In the rows, zero is written as 128.
Each path is a new rotation, seen through one point. The rows after it are directions, each followed by how far the rotation turns it, in degrees each step (0 if it stays put).
Each turn is a multiple of 5 degrees from 10 to 175, or 0.
Each row of a path follows its step; steps can be skipped.

step 4: [130 113 119 141 125 136 114 121 127 120 132 126 120 133 131 116 151 112
 122 131 129 135 135 134 119 129 130 135 122 127 128 128 130 122 136 130
 131 120 126 135 161 123 116 123 113 122 127 138 131 138 142 127 121 129]
step 9: [134 134 141 116 132 130 138 114 116 128 132 115 110 138 123 134 119 125
 115 125 132 130 130 120 110 126 146 132 132 127 124 120 126 129 132 128
 141 128 123 139 123 130 133 110 129 144 146 133 133 123 142 126 140 117]
step 13: [134 123 124 118 139 110 124 142 123 111 117 128 124 119 152 119 139 132
 129 138 113 134 123 134 134 128 123 147 132 122 117 124 133 113 138 140
 124 122 120 127 118 133 138 121 135 122 122 141 125 138 131 126 128 127]
step 14: [123 134 130 142 129 140 137 136 125 135 117 126 123 133 117 129 123 134
 124 132 154 130 121 121 122 127 120 145 131 128 144 131 115 139 124 131
 133 124 131 136 127 112 149 122 123 117 115 124 118 128 111 116 125 129]
step 17: [131 120 126 145 112 130 133 127 126 137 125 129 145 136 131 147 123 127
 113 137 118 140 129 144 127 133 121 132 122 129 142 132 119 132 124 128
 127 126 124 115 132 122 135 116 133 102 133 134 143 113 128 128 126 126]
step 19: [112 134 127 144 123 113 117 126 135 122 125 130 127 121 128 129 132 123
 146 122 132 150 139 134 140 131 143 126 120 110 114 137 122 122 132 130
 138 125 121 149 121 136 128 135 120 128 124 121 119 121 121 126 131 127]
step 20: [126 109 129 129 113 133 144 125 122 125 136 151 134 131 125 114 121 126
 132 132 129 132 131 142 131 119 122 139 131 132 128 138 137 133 120 115
 125 117 146 116 123 120 138 121 128 126 115 137 128 133 141 126 137 148]
step 21: [139 124 142 110 137 126 114 128 133 134 119 122 118 133 129 152 117 128
 122 137 147 136 117 119 127 115 135 129 133 125 123 113 128 140 124 125
 139 131 135 133 137 126 127 129 141 137 143 126 132 136 129 139 135 138]
step 28: [130 141 122 107 123 133 126 118 141 146 112 142 124 108 127 115 131 130
 122 127 116 124 118 127 140 120 133 123 112 126 118 129 133 124 125 124
 141 144 121 127 112 138 119 135 133 127 125 117 130 128 134 127 126 126]
[129 127 128 131 126 129 128 130 129 128 129 127 126 130 128 126 131 125
 129 123 128 133 128 129 132 127 124 130 129 129 128 127 128 126 132 125
 127 129 126 127 129 122 130 127 132 128 125 130 132 128 128 124 127 129] => 115
[126 131 124 128 130 128 131 128 129 133 126 126 130 126 130 128 131 127
 127 131 128 126 129 131 131 126 128 129 131 123 127 134 125 126 127 126
 130 127 129 131 127 128 128 130 131 127 123 129 126 125 129 128 126 127] => 125
[129 123 122 131 123 128 129 124 127 130 125 128 128 127 128 125 130 128
 126 127 128 126 130 129 128 125 130 127 130 133 129 127 126 128 127 131
 129 129 131 129 128 129 129 125 125 130 128 128 131 123 129 126 131 128] => 140
[128 128 129 128 125 127 131 128 131 126 128 131 130 131 127 125 129 129
 131 129 135 125 126 127 131 129 132 126 125 127 128 129 129 127 130 125
 128 127 129 126 127 133 126 129 128 128 126 128 134 130 126 126 127 126] => 85
[129 125 131 127 126 130 126 124 128 127 132 127 131 125 127 125 125 124
 127 127 130 128 131 129 127 130 125 130 124 127 128 129 126 123 127 132
 129 126 128 130 127 130 130 131 130 132 127 129 129 127 129 130 125 130] => 95
[128 129 123 128 130 129 132 128 127 125 135 127 128 129 128 126 127 126
 128 132 128 126 132 125 124 128 128 130 131 128 130 127 134 128 130 126
 130 129 130 129 126 128 129 128 129 128 129 131 128 130 129 125 130 128] => 160

step 1: [116 134 125 132 139 132 134 130 143 131 117 135 116 127 125 124 121 125
 117 129 127 120 144 112 122 121 118 129 125 115 135 122 134 140 121 119
 126 125 124 123 108 136 137 127 132 137 141 143 118 130 130 127 125 130]
step 4: [114 123 127 135 126 128 137 141 128 126 130 134 126 140 139 116 141 121
 140 134 141 135 130 127 119 119 135 131 129 130 122 112 128 138 133 120
 115 130 128 135 125 130 140 124 138 136 141 123 144 141 116 131 132 129]
step 6: [124 136 104 122 139 123 126 108 121 126 113 132 135 123 129 122 126 134
 122 127 124 132 123 116 131 123 129 112 125 133 124 119 123 135 128 127
 121 135 125 140 142 134 129 135 124 115 129 120 126 119 141 131 118 135]
step 8: [127 134 129 137 120 137 133 132 133 124 138 116 127 119 136 127 121 122
 127 127 129 121 115 132 128 140 123 133 125 130 133 142 129 114 132 128
 130 145 123 134 147 117 125 122 123 120 140 133 120 142 141 124 147 130]
step 9: [132 135 120 145 122 131 125 144 115 126 118 128 138 134 126 140 122 129
 128 135 130 117 134 127 126 130 129 116 123 124 139 124 134 134 125 116
 123 143 121 143 128 137 133 149 122 130 119 139 117 121 120 131 127 125]
step 15: [127 135 119 136 135 132 123 123 133 147 124 124 136 122 131 122 138 126
 146 120 125 140 141 138 121 129 122 130 144 128 130 124 135 131 135 133
 120 132 123 135 130 131 127 137 137 127 112 104 133 120 120 128 123 122]
step 16: [129 143 117 118 129 125 138 123 133 121 132 123 112 124 126 115 134 136
 130 136 136 115 134 123 113 118 121 131 132 140 131 132 120 138 127 140
 130 126 125 134 129 119 134 113 134 125 141 121 110 129 133 121 131 119]
step 19: [142 126 104 132 128 131 137 129 124 122 140 132 122 132 126 125 135 115
 136 128 136 124 124 118 117 118 128 116 131 124 143 114 128 121 122 130
 141 130 127 126 132 140 128 133 131 126 142 144 137 137 135 128 137 133]
step 25: [140 134 124 120 131 120 123 140 136 133 121 121 144 124 139 140 125 129
 141 121 129 125 132 127 112 128 138 134 132 135 118 117 116 134 130 120
 123 126 108 131 129 130 134 122 125 116 138 129 130 142 138 122 125 117]
[127 130 128 126 127 126 125 126 131 129 126 123 125 130 128 130 131 126
 126 129 127 129 129 135 129 125 131 128 126 130 127 126 130 130 130 129
 126 127 127 129 130 130 131 123 130 127 129 125 129 130 128 130 124 129] => 35
[130 126 127 120 125 131 128 126 124 128 128 125 122 124 126 126 128 128
 128 128 129 132 126 128 126 128 129 126 126 129 133 132 126 125 128 128
 129 130 127 127 128 128 128 126 129 126 128 129 125 130 127 129 129 127] => 135
[126 130 128 130 127 130 127 128 128 125 128 128 129 126 129 128 126 132
 125 127 128 130 128 134 129 127 127 130 127 127 129 130 128 125 123 126
 127 132 127 127 130 127 126 130 129 123 125 126 131 121 127 130 127 131] => 120
[128 125 129 126 128 129 128 130 123 129 130 131 129 131 128 124 134 128
 125 124 129 130 125 129 129 126 128 130 126 130 126 124 129 127 131 128
 131 127 129 127 127 130 127 129 130 127 131 131 131 124 129 128 129 128] => 45
[127 127 131 131 127 134 127 130 129 128 125 128 127 128 125 129 127 125
 126 127 125 125 126 131 127 125 127 123 126 126 130 130 126 128 128 130
 130 122 125 127 129 127 131 132 130 129 127 131 129 129 128 127 129 132] => 35
[133 130 124 128 125 125 125 126 126 129 127 126 131 129 125 130 130 131
 125 131 128 129 130 129 127 128 124 127 131 129 129 126 125 131 129 129
 133 127 127 129 131 126 127 131 127 126 129 129 130 129 126 130 130 125] => 110

step 0: [138 128 114 133 133 125 142 113 129 124 133 128 121 129 113 112 127 135
 138 118 116 133 142 124 126 128 132 118 133 126 125 119 134 114 115 126
 122 132 138 117 126 145 119 121 120 127 131 128 127 132 137 120 133 128]
step 7: [135 125 112 140 137 129 143 116 140 130 126 140 132 134 133 134 117 132
 127 124 133 127 142 125 129 120 135 115 118 129 129 114 118 129 117 125
 130 123 113 132 129 145 137 127 136 130 139 133 113 131 128 128 129 125]
step 8: [129 141 132 125 134 121 140 127 129 132 131 138 124 124 115 124 132 119
 145 122 124 127 134 125 111 124 123 144 127 109 137 135 121 127 119 112
 134 125 126 131 133 124 120 121 129 137 122 128 119 134 130 131 112 140]
step 9: [131 121 121 132 119 140 138 134 131 137 149 124 135 120 120 115 128 121
 131 132 128 131 138 110 136 125 125 116 126 122 126 113 136 119 138 120
 126 128 133 134 142 137 118 127 141 130 132 131 135 137 127 137 132 132]
step 13: [121 124 129 135 131 128 146 125 128 137 143 128 136 145 117 127 128 117
 128 126 126 130 135 125 133 129 131 141 127 138 132 125 117 124 123 126
 118 129 126 124 124 132 132 120 141 141 130 144 137 114 104 130 136 129]
step 20: [125 140 128 141 119 109 141 133 134 136 132 120 128 137 121 126 133 113
 132 130 134 134 131 120 109 128 124 121 128 122 139 121 135 122 130 121
 121 127 131 121 111 131 138 123 123 151 130 129 130 130 126 123 130 121]
step 26: [144 119 116 132 128 127 131 119 130 125 135 130 127 106 117 123 140 126
 128 134 127 122 136 109 123 127 131 130 137 132 144 124 130 121 137 120
 111 130 124 127 116 133 129 120 143 130 120 129 124 140 131 128 122 127]
step 27: [128 133 117 134 120 120 133 112 132 131 144 129 112 121 129 129 115 128
 127 128 132 131 124 126 118 139 125 122 120 116 115 130 126 118 124 134
 135 125 136 130 135 138 128 116 124 147 132 115 121 143 121 124 136 123]
step 28: [113 132 129 134 121 130 129 125 134 128 132 130 120 119 114 117 134 117
 114 107 127 131 130 141 118 126 137 116 137 125 133 133 137 122 126 115
 121 123 120 128 127 137 129 135 133 121 131 122 127 129 115 135 110 137]
[133 130 130 125 126 128 126 129 130 129 125 133 128 128 129 128 130 128
 124 131 127 130 125 126 125 126 129 125 127 126 129 133 130 126 127 131
 127 131 128 126 125 131 128 127 130 128 129 127 130 129 122 128 131 129] => 10
[131 127 130 136 130 129 127 129 127 127 129 127 130 126 127 125 131 128
 127 127 128 130 129 127 125 132 128 132 128 126 129 131 129 135 129 128
 127 127 128 131 128 129 126 126 124 129 130 130 129 126 126 128 130 125] => 160
[125 128 129 128 128 127 125 132 126 125 127 122 125 127 124 125 129 125
 129 130 132 129 129 128 130 127 127 126 129 124 127 130 129 125 125 128
 124 124 128 127 129 133 128 128 127 128 131 127 130 132 128 129 129 128] => 40
[126 127 130 128 124 129 129 124 126 126 127 127 132 129 127 130 129 128
 129 127 127 131 132 124 132 128 133 124 126 128 125 130 132 128 129 128
 131 132 125 129 129 131 128 130 126 127 131 128 130 129 128 124 125 127] => 155
[128 129 127 125 132 129 128 130 129 124 130 129 129 128 127 132 129 131
 128 128 128 128 130 123 128 130 126 129 130 125 126 130 129 129 129 128
 124 130 124 125 126 128 127 126 128 127 129 126 122 125 133 127 129 132] => 100
[129 126 128 128 127 129 129 129 128 129 129 125 126 126 130 120 130 131
 127 130 123 130 127 128 123 129 130 125 125 126 127 126 126 125 128 128
 128 128 124 129 130 128 127 128 129 132 126 125 126 128 131 128 125 129] => 40
